Questions about the table below. Counting starts at 0.
1) Give the entry in row 2 and column 0.
2) Give the entry directly above the largest entry.
3) Give the top entry of the column that holds the smallest entry.
4) Give the bottom entry of the column that holds the largest entry.
5) Give the entry just right of the largest entry.
6) Give the top-left entry.
126  143  119  141  123  136  129  136  134  121  119  126
128  107  109  116  154  131  130  129  128  126  137  128
120  128  124  123  126  130  124  122  137  126  136  130
127  118  135  124  125  126  131  120  131  126  119  135
127  140  118  127  132  126  126  130  127  126  140  129
125  129  129  122  127  133  124  125  123  123  134  128
140  121  124  137  137  127  129  131  126  123  136  129
130  136  126  128  138  130  134  134  147  125  120  131
1) 120
2) 123
3) 143
4) 138
5) 131
6) 126

M =
[[134 138 153 156 150 110 151 111 124 129 131 110]
 [142 113 111 112 123 134 116 146 142 150 150 138]
 [115 146 130 127 126 118 127 116 116 107 107 116]
 [128 126 127 127 127 131 127 130 129 129 128 131]]
Rows and columns are numbered from 0.
Which number is the entry in row 0 and column 0?
A: 134
The entry in row 0 and column 1: 138
The entry at row 1, column 0 -> 142
The entry in row 0 and column 2 is 153
The entry in the bottom-left corner -> 128
Which number is the bottom-right entry?
A: 131
The entry directly below the largest entry: 112
The top-right entry -> 110
The entry directly below 118 -> 131
Which number is the maximum?
A: 156
Which number is the entry at row 2, column 0?
A: 115

Questions about the table below.
1) Which number is the bottom-right entry?
2) Which number is the entry in the top-left corner?
3) Which number is the entry in the bottom-left corner?
4) Which number is the 3rd entry on the main diagonal?
5) Which number is the smallest entry in the first row?
[[116 150 104 151 114 131 131 124 138 110]
 [104 151 114 131 131 124 138 110 149 116]
 [150 104 151 114 131 131 124 138 110 149]
 [151 114 131 131 124 138 110 149 116 138]
 [129 133 116 150 104 151 114 131 131 124]
 [114 131 131 124 138 110 149 116 138 120]]
1) 120
2) 116
3) 114
4) 151
5) 104

m =
[[128 128 126 144 143 127 136 138 133 127 105 134 116 122 121 128]
 [120 124 135 126 121 131 126 124 126 126 144 123 141 115 137 129]
 [117 126 131 129 121 130 126 126 128 124 141 127 138 116 136 125]
 [115 126 130 133 123 129 127 128 130 123 136 130 135 116 134 124]
 [146 121 140 119 136 134 132 124 118 138 129 115 132 127 129 144]
 [133 125 131 141 145 130 137 137 129 130 105 130 117 121 122 133]
 [121 124 134 125 120 131 125 123 126 126 145 124 140 117 137 129]
 [143 124 134 132 144 131 137 133 124 135 109 124 119 128 122 139]
 [127 124 137 120 121 132 126 122 123 130 146 120 141 121 137 133]
 [126 122 135 147 147 132 139 138 130 127 107 130 121 109 125 133]]
Counting starts at 0.
The top-left entry -> 128
Which number is the entry at row 0, column 2?
A: 126
Which number is the entry in the bottom-right corner?
A: 133
The entry at row 1, column 0 -> 120
The entry at row 0, column 1: 128
Which number is the entry in row 1 and column 1?
A: 124
Which number is the entry in the bottom-left corner?
A: 126
Which number is the entry in row 2 and column 0?
A: 117

A = [106 117  99 124 117 101 125 118 107 114]
The entry just left of 114 -> 107
The entry just left of 124?
A: 99

B =
[[120 122 131 126 139 132 103 123 115 120 124]
 [118 145 128 140 120 134 134 146 125 131 126]
 [132 124 127 129 131 133 115 134 130 122 124]
 [137 125 130 127 130 121 139 141 140 131 123]
 [128 129 125 125 147 128 123 151 132 128 137]
 [127 132 127 132 115 120 132 136 115 124 116]
 [146 122 126 135 124 123 119 157 106 124 124]]
Give the top entry of the column that holds the largest entry.
Answer: 123
Give the largest entry.
Answer: 157
The 4th entry in reading order: 126
Give the last entry, reading row by row.
Answer: 124
The top entry of the column that holds the smallest entry is 103
The entry directly above the centre entry is 133
The top-left entry is 120
Give the 2nd entry from the end, reading row by row.
Answer: 124
The second entry on the diagonal from the top-right corner: 131
Give the top-right entry.
Answer: 124
The entry just left of the smallest entry: 132
Give the second smallest entry.
Answer: 106
Give the bottom-left entry.
Answer: 146
Give the third entry in reading order.
Answer: 131
The entry just left of the centre entry -> 130
The entry just left of the largest entry is 119
Give the entry directly below the smallest entry.
Answer: 134
Give the fifth entry in reading order.
Answer: 139
Give the second entry on the main diagonal.
Answer: 145
Give the entry at the centre.
Answer: 121
Give the 3rd entry on the diagonal from the top-right corner.
Answer: 130
